Here is a table of points, one per row:
[-0.1  1.5 -1.3 -0.4  0.7  1.3  0.2 -0.1  1.4  2.2  0.9  0.6  0.2 -0.9
  0.7  0.   1.6 -0.9  0.9  0.7 -1.5 -0.4 -0.9 -0.3]
[ 0.6  0.4  0.   1.1  0.1  0.4  1.1  0.7  1.7  1.9 -0.2  0.7 -0.9 -0.4
  0.5 -0.5  0.2  0.1  0.9 -0.2 -2.3 -0.3 -0.6 -0.4]
[-0.7  0.  -0.5 -1.   0.  -0.5 -1.1  0.2  0.3 -0.1  0.  -0.2 -0.1  0.
 -1.5  0.3 -0.1  1.2 -0.2 -0.4 -0.4 -0.6  0.3  0.2]
[ 2.5  0.8  0.7 -0.5  3.   0.2  0.9 -1.2  0.6  0.  -0.7 -1.   0.4 -1.3
  1.3 -1.5  0.   0.4 -1.2  0.2 -0.4 -0.3 -2.1 -0.7]
[ 1.3 -0.7 -0.3 -0.5 -2.1  0.3 -0.5  0.2 -0.3 -2.3  1.2 -1.5 -1.3  1.4
 -1.4  0.   0.9 -1.2 -0.1 -0.5  1.3  1.2 -0.9  0.3]
[-0.4  0.1 -1.   0.9 -0.5  0.3 -2.4 -0.1  0.2  0.9 -0.7 -0.4 -0.2  2.3
 -0.2  0.4  1.3 -0.8  2.4 -0.2 -1.4 -0.2  1.9 -0.7]
[ 0.9  1.1 -0.5  0.4 -2.2  0.5 -0.5 -0.3 -0.4  0.   0.8 -2.3 -0.3  0.6
 -0.6 -1.2  0.4 -1.5  1.6 -0.4  0.1 -0.5  0.6 -1.3]
[ 0.6 -0.4 -0.3 -0.9 -2.1 -1.6  0.1 -0.2  0.3  1.9  0.4  2.2 -2.1  0.2
 -1.   0.1  1.3 -0.9  2.2 -1.6  0.2  0.2  1.1 -0.7]
[-0.6 -0.6 -0.3 -0.9  0.5 -0.6  0.3  0.3 -0.6  1.1 -0.8 -0.3  0.9 -0.1
 -0.9  1.6 -0.6  0.5  0.5  0.4  0.1  0.  -0.3 -0.5]
[ 0.4 -0.6  0.1  1.1  1.1 -1.3  0.8  0.6 -1.5 -1.1 -1.1 -0.3  2.3 -0.5
  0.4 -0.6 -2.1  3.4 -1.5  0.6  0.5  0.7 -1.5  1.1]
[ 1.6  0.4 -0.8  0.2  0.7  0.7  1.1 -0.4  0.2  0.1 -0.2  0.4 -0.2 -2.5
  0.4  0.2 -0.7  2.4 -1.5 -0.1 -0.9 -0.9 -1.8  1.8]
[ 0.2 -1.3  0.5 -0.2 -0.2  0.4 -0.5  0.2 -0.4  1.4 -1.2  1.6  0.5 -0.5
 -0.7  1.3  0.1 -0.2  0.   1.  -1.5 -1.5  0.1  0.6]
[ 1.2  0.5 -1.   1.4  0.4  1.3  0.1 -0.5 -0.6  0.3  0.6  0.   0.2 -0.3
  0.1 -0.9 -0.3 -0.7 -1.7 -0.1  2.5  0.1 -0.4  1. ]
[ 2.1  0.5  0.9 -0.9  1.3  1.   0.6 -1.1  1.9  0.5 -0.1  1.8  0.6 -0.5
 -0.3  0.4  0.3 -0.8 -1.8 -0.8 -1.1  0.2 -1.3  0.3]
[ 2.   1.3 -1.3 -0.8  1.9 -0.3  0.9 -1.1 -1.1  2.1  0.1 -0.6 -1.9 -0.4
  0.6  1.3 -2.   1.4  1.3  0.3 -0.5  0.5 -0.2  1. ]
[ 0.4  0.8 -1.6 -0.5  0.3  0.2  2.5 -0.5 -2.3  2.4  0.1  0.9 -0.7 -0.2
  1.3 -0.6 -1.2  0.5  1.5  1.1 -0.9 -1.5 -0.6  1. ]
[ 0.9  1.   0.2 -0.5 -0.1  0.1  1.9  0.1  0.7 -0.4  0.9  0.7 -0.5 -1.3
 -0.3  0.6  0.2 -0.9 -1.8  0.7  0.7 -0.6 -1.6  0.1]
[-0.2 -0.4  0.5 -0.6 -1.  -1.1 -0.7 -0.3 -2.8 -3.3 -0.2 -1.3  0.2  0.9
  1.  -0.8 -0.1 -0.6 -1.4  0.6  2.2  1.1  0.9 -0.4]
[-1.1 -1.5  1.6  1.9 -0.4  0.4 -1.1  0.   0.9 -2.   0.1 -0.5  1.3 -0.5
 -0.6  0.3  0.2  1.3 -1.   0.  -0.7  0.6  0.3 -0.2]
[-1.7  0.3  0.4  1.  -0.6  0.1 -1.4  0.4  2.5 -1.7 -0.9  1.4  0.2  0.1
 -0.3 -0.7  1.  -0.8  0.1 -0.4 -0.4  0.5  1.4  0.1]
[-0.7 -1.1  0.6 -0.5  0.6  0.5 -0.8 -1.   2.1 -1.2  0.3 -0.3 -0.4  0.2
 -1.3  0.5 -0.2 -0.2 -1.2  0.2  0.3  1.   0.7  0.1]
[-1.4  0.6 -0.7 -0.5  2.5 -1.2  3.   0.1 -3.   1.3  1.2 -0.2  2.3 -0.5
  0.8  0.9 -1.   2.1  0.7  1.   0.3 -0.3  0.6 -0.1]
[-2.5 -2.2  1.  -0.5 -0.7 -1.1 -0.3  1.5 -4.1 -1.6 -0.4 -0.2  1.   2.
  2.4  0.6 -0.5  0.8 -0.4 -0.5  1.8  0.3  2.5 -0.8]
[-3.1 -0.3  0.6 -0.8 -0.1 -2.6 -0.2  0.2 -2.7 -1.9  0.  -0.4  0.2  1.1
 -1.  -0.7 -0.9 -1.2 -0.7  0.8  1.6  0.2  0.5 -0.4]
[ 0.5 -0.1  0.5  0.  -1.4  0.2 -1.2 -0.1  1.9 -0.7 -1.1 -0.2  0.1 -0.1
 -0.7 -0.6  1.2 -0.8  0.   0.4  0.  -1.   0.1 -0.5]
[ 0.4 -0.4  1.4 -0.7 -0.6 -0.8  0.3  0.6  0.6  0.8  1.3 -0.2 -1.1 -0.3
 -1.2 -0.3  0.  -1.3  1.  -0.7  0.4  1.7  1.5 -0.1]
[-0.7  0.7  0.3  1.6 -0.9  1.1 -0.4  0.1  1.2  0.   0.7  0.5 -0.5 -0.1
  0.5 -0.1 -0.6 -0.2  0.  -0.6 -0.7 -0.3 -1.   0.4]
[-2.4 -0.3  0.2  0.9 -0.1  2.3 -2.7  1.6  3.5 -0.6 -1.  -0.8  0.   1.6
  1.8  0.1  1.5 -0.9  1.4 -1.6  0.8  0.   0.8 -0.8]
Along one direction, these points spread out more than along any other. Take the direction at right angles to it along which they spread out most. Then take the direction at right angles to both along which they spread out most. Go by this last direction. Where along it does each point below lie, from 0 to 99? 50 is the average, and the first point above lies past it. One standard deviation of the points above along it is 16.
[ 0.4 -0.6  0.1  1.1  1.1 -1.3  0.8  0.6 -1.5 -1.1 -1.1 -0.3  2.3 -0.5
  0.4 -0.6 -2.1  3.4 -1.5  0.6  0.5  0.7 -1.5  1.1] 28
[-1.7  0.3  0.4  1.  -0.6  0.1 -1.4  0.4  2.5 -1.7 -0.9  1.4  0.2  0.1
 -0.3 -0.7  1.  -0.8  0.1 -0.4 -0.4  0.5  1.4  0.1] 40
[-0.4  0.1 -1.   0.9 -0.5  0.3 -2.4 -0.1  0.2  0.9 -0.7 -0.4 -0.2  2.3
 -0.2  0.4  1.3 -0.8  2.4 -0.2 -1.4 -0.2  1.9 -0.7] 75
[ 2.1  0.5  0.9 -0.9  1.3  1.   0.6 -1.1  1.9  0.5 -0.1  1.8  0.6 -0.5
 -0.3  0.4  0.3 -0.8 -1.8 -0.8 -1.1  0.2 -1.3  0.3] 31
[ 2.5  0.8  0.7 -0.5  3.   0.2  0.9 -1.2  0.6  0.  -0.7 -1.   0.4 -1.3
  1.3 -1.5  0.   0.4 -1.2  0.2 -0.4 -0.3 -2.1 -0.7] 28
[-1.1 -1.5  1.6  1.9 -0.4  0.4 -1.1  0.   0.9 -2.   0.1 -0.5  1.3 -0.5
 -0.6  0.3  0.2  1.3 -1.   0.  -0.7  0.6  0.3 -0.2] 26
[-0.2 -0.4  0.5 -0.6 -1.  -1.1 -0.7 -0.3 -2.8 -3.3 -0.2 -1.3  0.2  0.9
  1.  -0.8 -0.1 -0.6 -1.4  0.6  2.2  1.1  0.9 -0.4] 40
[ 0.5 -0.1  0.5  0.  -1.4  0.2 -1.2 -0.1  1.9 -0.7 -1.1 -0.2  0.1 -0.1
 -0.7 -0.6  1.2 -0.8  0.   0.4  0.  -1.   0.1 -0.5] 41
